In the rows, zero is written as 128.
One turn or mirror swaps these rows in pairs. Which row does each one swap with?
The rows were stretched afterwards, more along some directions than others.
pabaf: [126 121 132 119 108 127 135 134 146 122 149 140 149 144 115 140 148 151
 114 124 144]
Rus: [103  95 118 130 127 162 170 102 107 142 108 144 126 127 148 131  92 118
 161 117 128]
nelin: [ 89 105 118 109 118 129 138 120 105 146 131 134 133 108 136 126 139 139
 143 115 138]
Mubal: [113 112 124 146 113 117 139 134 110 137 151 120 111 132 106 105 119 116
 125 108 140]
gobef: [104 132 116 128 124 164 142 111 116 116 125 162 167 141 117 172  84 155
 144 136 117]
zuta: [ 80 128 101 134 130 131 138 126  90 140 128 158 136 116 153 119 123 130
 147  98 134]
bagum: [118 146 109 132 130 146 150 122 117 129 121 146 142 125 170 148 133 126
 115 122 157]
punap: [109 125 132 141 116 123 132 145 115 134 151 124 121 124 101 119 133 122
 116 107 150]
vod: [105 117 110 118 114 139 145 127  85 164 147 138 124  87 126 132 105 133
 137 129 111]
tol: [118 104 129 147 117 125 136 146 126 148 150 118 115 120 115 110 127 118
 130 110 157]
Mizop: [ 84  86 110 128 120 157 162 108  97 155 105 136 110 104 137 123  96 123
 158 109 108]
kel: [110 120 132 112 130 132 142 125 117 137 123 134 135 129 134 136 101 109
 149 125 165]
ral: [ 85 123 109 137 128 141 155 112 100 110 108 182 153 143 165 142 118 135
 144 112 136]
nozu: [108 104 128 140 118 139 137 101 120 129 127 116 142 124 111 151  98 114
 139 130 130]
lusi: [135 135 127 118 118 134 136 134 148 128 152 149 156 135 120 140 151 161
 117 136 146]
kar: [107 128 107 115 121 131 140 135  91 166 153 132 121  86 139 127 116 129
 142 126 123]
tup: [ 90 105 122 146 121 141 156 128 116 145 111 136 129 153 157 127 115 116
 118 101 150]
rakav: [108 129 104 140 123 143 157 127 108 143 117 142 122 120 174 139 120 100
 121 118 155]
gami: [ 95 152 125 135 128 155 142 140 125 122 112 161 162 139 158 167 109 123
 129 113 148]
Genu: [ 75  98 105 144 117 135 167 139  87 156 150 119 121 111 137 111 105 103
 162 129 129]
dil: [ 91 116 114 120 112 159 149 109 129 141 100 136 130 132 140 155  90 124
 137 119 145]
kemim: [ 89 122 119 111 127 133 141 131 106 139 124 144 151 145 159 128 109 104
 130 109 153]
fonef: [101 121 106 121 110 139 146 127  92 165 151 142 122  87 138 130 110 143
 138 126 119]
Netap: [ 84 142 125 123 123 151 137 130 114 153 107 139 151 109 132 151 102 117
 122 121 147]
Gatet: [118 144 116 140 127 142 149 125 114 136 122 149 135 126 165 142 125 111
 115 122 164]
ded: [106 119 109 117 120 136 155 132  95 174 150 138 122  75 142 123 122 142
 145 121 122]
laram: [116 138 125 127 142 128 141 123 125 151 125 150 164  89 149 134 154 155
 150 129 152]
Defu: [115 144 105 136 122 148 143 124 119 136 122 147 125 123 167 146 126 120
 115 116 151]
riput: [111 102 100 133 147 154 146 120  99 144 129 123 120 124 141 111 115 125
 154  95 105]
duber: [125 135 118 113 121 131 141 146 147 127 157 152 147 123 130 130 156 171
 132 120 147]
pezo: [101 126  95 138 123 150 157 137 129 129 126 148 140 134 162 137 143 117
 142 132 126]
beb: [ 89 139 120 125 123 141 127 128 112 114 107 143 124 138 132 151 122 103
 121 110 165]
Tugiz: [110 139 106 112 135 144 137 113 122 117 135 143 148 111 125 148 137 150
 145 121 108]
bef: [129 122 122 124 114 123 147 135 143 135 148 145 157 141 127 137 143 154
 121 138 133]
lutid: [119 119 131 141 123 126 134 142 112 146 156 117 118 122 103 109 124 116
 124 117 153]
nuvi: [120 140 115 137 125 139 147 127 123 134 125 157 141 127 167 151 128 119
 118 122 162]
lufon: [129 133 140 125 103 123 140 125 153 122 141 158 170 147 118 152 132 177
 110 128 151]
tam: [103 149 117 123 141 129 142 134 128 125 132 139 173 135 156 147 123 146
 125 129 148]
Zezu: [111 117 130 149 122 120 151 141 116 149 146 113 126 127 114 116 118 116
 123 121 157]
res: [114  98 126 120 118 142 131 127 131 160 119 106 136 126 115 146  80 110
 124 137 113]
por: [ 89 104 101 154 114 143 150 110  90 156 121 128 101 123 142 117  92 117
 134 112 125]
mim: [127 132 128 130 105 130 144 122 155 127 142 146 157 132 116 145 143 171
 117 136 143]
Zudav: [122 149 114 132 124 143 143 125 131 140 124 140 145 118 164 160 130 126
 118 134 163]
vanat: [108 125 113 115 115 138 150 128  93 168 150 147 131  84 136 128 117 143
 138 133 118]
kabav: [100 131  96 127 109 152 146 108 117 130 120 166 133 140 146 151 107 155
 127 130 114]
Zukeg: [ 82 117 117 124 110 141 143 136  98 138 124 167 134 150 127 142  96 130
 123 114 112]
musi: [ 91 101 117 120 124 142 146 141  95 160 138 133 132 113 148 120 103 118
 156 100 109]
Lar: [ 95 127 108 142 139 146 156 114  84 133 123 186 152 108 150 129 124 146
 160 117 112]
mufu: [ 96 122 101 117 116 138 161 128  89 167 145 147 133  79 154 130 121 145
 144 131 123]
Vever: [118 118 133 143 117 120 135 138 116 145 141 119 113 128 106 108 116 123
 117  95 146]

Swapped with Rus: Lar
Swapped with gami: musi
Swapped with tam: res
Swapped with Vever: lufon
Swapped with kabav: por

One turn or mirror swaps these rows in pairs. Which row does each one swap with?
The rows were stretched afterwards, more along some directions than others.
Kapu: [134 155 146 144  99 115 115 110 155 148 118 109 105 140 160  93 149]
kiveg: [139 190 143 209 115 109  88 120 158 123 123  98 113 139 133  96 141]
fali: [139 139 146 170  73 133 125 106 141 144 139 101 101 119 140 121 166]
Funu: [139 143 150 203  99 119  83 125 186 106 147 114 108 121 122  61 150]
selet: [138 182 153 205 101 118  74 108 157 123 121 119 109 122 138 100 173]
sesag: [132  86 152 133 110 141 141 133 129 128 141 119 111 104 131 105 136]
sezus: [126 151 119 189 109 131 110 111 125 138 105 105 102 118 138 106 168]
Susat: [139  99 148 165 119 143 127 128 150 133 129 130 126 132 150 109 162]
Tep: [134 143 150 168 112 127 113 115 161 151 136  99 104 138 168  98 157]
nef: [168 122 144 210  75 144 110 118 159 127 151 119 112  98 123  66 187]
bem: [132 179 151 178 107 112  87 129 163 111 135 128 124 135 130  79 134]
losor: [141 103 133 169  97 145 136 101 145 141 128 116  98 119 136 111 184]
guka: [139 121 146 172 109 122 114 122 160 105 163 122 130 103 118  86 146]
Masos: [151 149 127 153 102 132 118 120 143 112 119 118 114 117 108 109 119]
tuvo: [140 151 138 196  87 131 108 116 183 126 133 105 109 133 150 100 147]
Zodov: [143 154 134 180 108 125 117 124 152 143 142  99 123 126 176 124 150]
Nibod: [133 117 159 155  93 130 122 107 161 144 143 105  97 127 162  89 170]
gula: [142 190 136 191 103 116  94 116 162 113 133 123 123 137 135  91 134]
Nal: [145  83 132 139  95 151 144 131 150 116 139 132 119 113 121 104 134]
zuz: [138 102 125 167  94 143 130 115 146 147 128 118 107 127 140 101 180]
Sevu: [169 115 125 169  96 134 119 118 172 121 150 116 111 113 119  83 155]
Doz: [153 145 139 179 125 128 106 145 151 117 116 129 135 115 139  75 145]
kega: [131 162 138 184  84 127 105 115 135 123 130 110 108 121 118  77 141]
Tev: [153 152 135 178 110 134 114 111 157 151 140  95 111 135 172 105 160]
Geb: [161 121 131 174  94 144 114 117 143 141 109  97 101 107 130 102 178]
Bas: [152 133 153 196 104 122  98 133 153  98 142 126 131 103 115  59 149]
noz: [154 122 132 193  91 128 101 131 152 108 157 123 124 102 102  72 150]
Doba: [155 141 128 175  97 125 105 132 139 120 128 118 127 113  99  94 134]
duz: [137 119 149 152  99 121 118 110 130 139 156 126 112 120 121 108 147]
niz: [140 136 143 189 103 129 112 116 154 140 151  94 107 124 173 116 163]
rakin: [165 150 135 188  78 134 102 120 149 109 139 108 121 112  96  90 144]
lozu: [138 125 123 182 106 140 103 137 144 147 113  95 112 106 146  92 161]
fubag: [133 156 123 161  91 121 113 133 157 136 135 114 121 145 141  81 125]
gose: [146 154 154 163  76 123 110 117 142 132 127 104 118 130 140 101 154]
davut: [158 155 138 189  92 142 112 119 147 138 135 115 119 135 154  92 153]
vufo: [128 138 152 183 106 104 106 117 145 127 162 105 108 113 154  85 158]
zav: [153 177 118 204 107 133  89 122 180 129 128  95 110 134 155  96 147]
Kez: [143 121 142 157 106 128 116 132 128 105 135 125 113 104  92  87 145]
putus: [137 167 127 186  73 123 103 119 139 149 128  91  98 125 131  79 150]
Sefod: [168 119 131 198  88 144 104 109 161 140 133  98 101 107 136  81 200]
turir: [150 119 126 178 104 151 120 118 143 149 105  92 107 114 151 114 171]
beluf: [158 152 116 188 108 129 105 149 159 116 119 118 140 110 129  87 138]
momup: [149 136 155 180 113 130 102 130 171  99 149 136 136 130 116  72 140]
Roga: [136 158 149 195  90 128  99 103 162 137  99  96  91 134 143  98 171]
godib: [133  98 144 160 116 147 131 138 140 136 127 127 137 121 132  96 154]
nunir: [139 152 132 181  96 126  94 112 154 114 126 106 117 136 128  93 147]

Swapped with rakin: momup
Swapped with noz: gula
Swapped with tuvo: Nal
Swapped with losor: niz

